[[129 127]
 [121 126]
 [144 137]
 [145 138]
 [148 141]
 [121 127]
 [156 147]]
:
[[121 126]
 [145 138]
 [121 127]]

[[135 121]
 [118 138]
 [150 106]
 [113 142]
 [113 143]
 [148 108]
 [124 132]]
:
[[118 138]
 [113 142]
 [148 108]]

[[143 124 139]
 [126 130 106]
 [128 129 123]
 [117 120 128]
 [126 136 144]
 [117 120 129]
 [133 114 135]]
:
[[126 130 106]
 [117 120 128]
 [117 120 129]]

[[133 125 121 142 130]
 [128 131 129 115 117]
 [122 150 124 130 122]
 [135 131 118 128 134]
 [142 128 140 128 116]
 [130 128 126 128 128]]
:
[[128 131 129 115 117]
 [135 131 118 128 134]
 [130 128 126 128 128]]

[[122 121 132 144 117 111 113 138 120 141 144 138 123]
 [123 152 134 130 146 129 129 111 149 114 119 111 125]
 [138 118 118 118 112 138 138 136 114 134 112 138 136]
 [133 116 116 116 114 135 137 138 114 138 115 138 137]]
:
[[123 152 134 130 146 129 129 111 149 114 119 111 125]
 [133 116 116 116 114 135 137 138 114 138 115 138 137]]

[[135 123 144 100 146 136 108 145 118 118 140]
 [100 146 136 108 145 118 118 140 121 122 153]
 [130 135 123 144 100 146 136 108 145 118 118]
 [136 108 145 118 118 140 121 122 153 114 120]
 [128 130 135 123 144 100 146 136 108 145 118]
 [144 100 146 136 108 145 118 118 140 121 122]
 [146 136 108 145 118 118 140 121 122 153 114]]
:
[[100 146 136 108 145 118 118 140 121 122 153]
 [136 108 145 118 118 140 121 122 153 114 120]
 [144 100 146 136 108 145 118 118 140 121 122]]

[[115 126 128 114 124 140 114 146 122 132 127 136 149]
 [131 111 144 131 141 142 130 141 139 112 146 115 129]
 [123 144 110 121 107 116 124 119 114 150 105 148 134]
 [135 114 146 134 148 139 133 136 142 106 150 108 123]
 [141 129 139 141 139 133 140 125 140 118 135 117 116]
 [122 142 111 120 111 114 122 115 114 142 110 139 122]
 [112 111 130 110 121 140 111 145 119 124 132 133 149]]
:
[[131 111 144 131 141 142 130 141 139 112 146 115 129]
 [135 114 146 134 148 139 133 136 142 106 150 108 123]
 [122 142 111 120 111 114 122 115 114 142 110 139 122]]

[[128 131 132 120 117 128 123 129 133 131]
 [128 128 128 127 129 128 129 128 129 128]
 [154 102 103 122 146 155 148 154 129 103]]
:
[[128 128 128 127 129 128 129 128 129 128]]
---
[[108 148 108 134 108 109 107 124]
 [149 147 148 148 108 108 148 148]
 [125 107 146 108 148 148 147 127]
 [149 127 147 145 130 135 144 113]]
:
[[108 148 108 134 108 109 107 124]
 [125 107 146 108 148 148 147 127]
 [149 127 147 145 130 135 144 113]
 [149 147 148 148 108 108 148 148]]

[[129 132 124 131]
 [105 124 144 131]
 [130 122 130 129]
 [ 99 134 147 129]
 [113 122 148 129]
 [129 129 125 131]
 [101 130 145 131]
 [100 134 146 130]]
:
[[129 132 124 131]
 [129 129 125 131]
 [130 122 130 129]
 [105 124 144 131]
 [101 130 145 131]
 [100 134 146 130]
 [ 99 134 147 129]
 [113 122 148 129]]

[[114 138 150 133 121 121 128 140 129 133]
 [128 136 141 137 132 125 113 132 119 108]
 [137 151 136 129 135 120 126 132 136 115]
 [134 131 116 118 128 128 145 125 143 145]
 [145 127 112 127 139 132 122 119 126 112]
 [113 126 138 126 117 126 138 135 132 149]
 [117 106 128 133 122 135 119 126 112 128]]
:
[[145 127 112 127 139 132 122 119 126 112]
 [134 131 116 118 128 128 145 125 143 145]
 [117 106 128 133 122 135 119 126 112 128]
 [137 151 136 129 135 120 126 132 136 115]
 [113 126 138 126 117 126 138 135 132 149]
 [128 136 141 137 132 125 113 132 119 108]
 [114 138 150 133 121 121 128 140 129 133]]

[[142 127 134 138 121 123 140 124 113 126 144 150 134]
 [121 144 131 125 142 134 121 141 146 144 116 114 132]
 [138 132 136 137 120 117 135 119 117 133 132 144 130]
 [126 131 128 127 144 148 130 144 147 130 132 121 134]]
:
[[126 131 128 127 144 148 130 144 147 130 132 121 134]
 [121 144 131 125 142 134 121 141 146 144 116 114 132]
 [142 127 134 138 121 123 140 124 113 126 144 150 134]
 [138 132 136 137 120 117 135 119 117 133 132 144 130]]

[[137 130 135 115 119 133 144]
 [143 132 140 108 113 136 154]
 [140 131 138 112 115 135 149]
 [139 131 137 113 117 134 147]
 [141 131 139 110 114 135 151]
 [138 130 136 114 118 134 145]]
:
[[137 130 135 115 119 133 144]
 [138 130 136 114 118 134 145]
 [139 131 137 113 117 134 147]
 [140 131 138 112 115 135 149]
 [141 131 139 110 114 135 151]
 [143 132 140 108 113 136 154]]

[[147 125 115 122 125 136 138 128 106 131 123]
 [138 129 116 138 113 121 136 130 121 128 119]
 [129 135 132 136 141 127 126 124 143 128 154]
 [151 129 111 135 103 126 128 136 128 135 119]]
:
[[151 129 111 135 103 126 128 136 128 135 119]
 [147 125 115 122 125 136 138 128 106 131 123]
 [138 129 116 138 113 121 136 130 121 128 119]
 [129 135 132 136 141 127 126 124 143 128 154]]

[[104 139 129 135 144 140 121]
 [139 131 146 123 117 149 121]
 [127 105 144 117 114 121 103]
 [122 139 107 103 120 128 119]
 [126 124 109 112 103 138 125]]
:
[[122 139 107 103 120 128 119]
 [126 124 109 112 103 138 125]
 [104 139 129 135 144 140 121]
 [127 105 144 117 114 121 103]
 [139 131 146 123 117 149 121]]

[[145 120 144 114 119 143 119 118 120]
 [110 136 111 142 136 112 137 139 136]
 [144 133 134 122 127 154 120 111 120]
 [128 119 141 127 129 137 112 113 126]]
:
[[110 136 111 142 136 112 137 139 136]
 [144 133 134 122 127 154 120 111 120]
 [128 119 141 127 129 137 112 113 126]
 [145 120 144 114 119 143 119 118 120]]
---
[[111 106 140 118]
 [146 151 114 137]
 [151 150 151 104]
 [152 109 151 105]
 [151 105 151 106]]
:
[[151 114]
 [150 151]]

[[115 151 134 114 106]
 [148 106 106 151 151]
 [106 121 105 151 132]
 [151 106 107 150 149]]
:
[[106 106]
 [121 105]]

[[141 121 140 136]
 [144 148 111 126]
 [111 113 110 133]
 [ 98 115 114 133]
 [152 128 143 128]]
:
[[148 111]
 [113 110]]

[[124 144 135 145]
 [155 137 127 127]
 [127 134 119 136]
 [119 150 124 106]
 [149 135 127 124]]
:
[[137 127]
 [134 119]]

[[151 111 145 149 135]
 [118 139 152 129 141]
 [120 156 122 129 136]
 [112 156 127 111 130]]
:
[[139 152]
 [156 122]]

[[131 137 150 144]
 [128 129 129 128]
 [117 119 104 127]
 [131 130 133 130]]
:
[[129 129]
 [119 104]]

[[135 152 152 104 148]
 [116 104 103 153 108]
 [153 146 142 104 146]]
:
[[104 103]
 [146 142]]
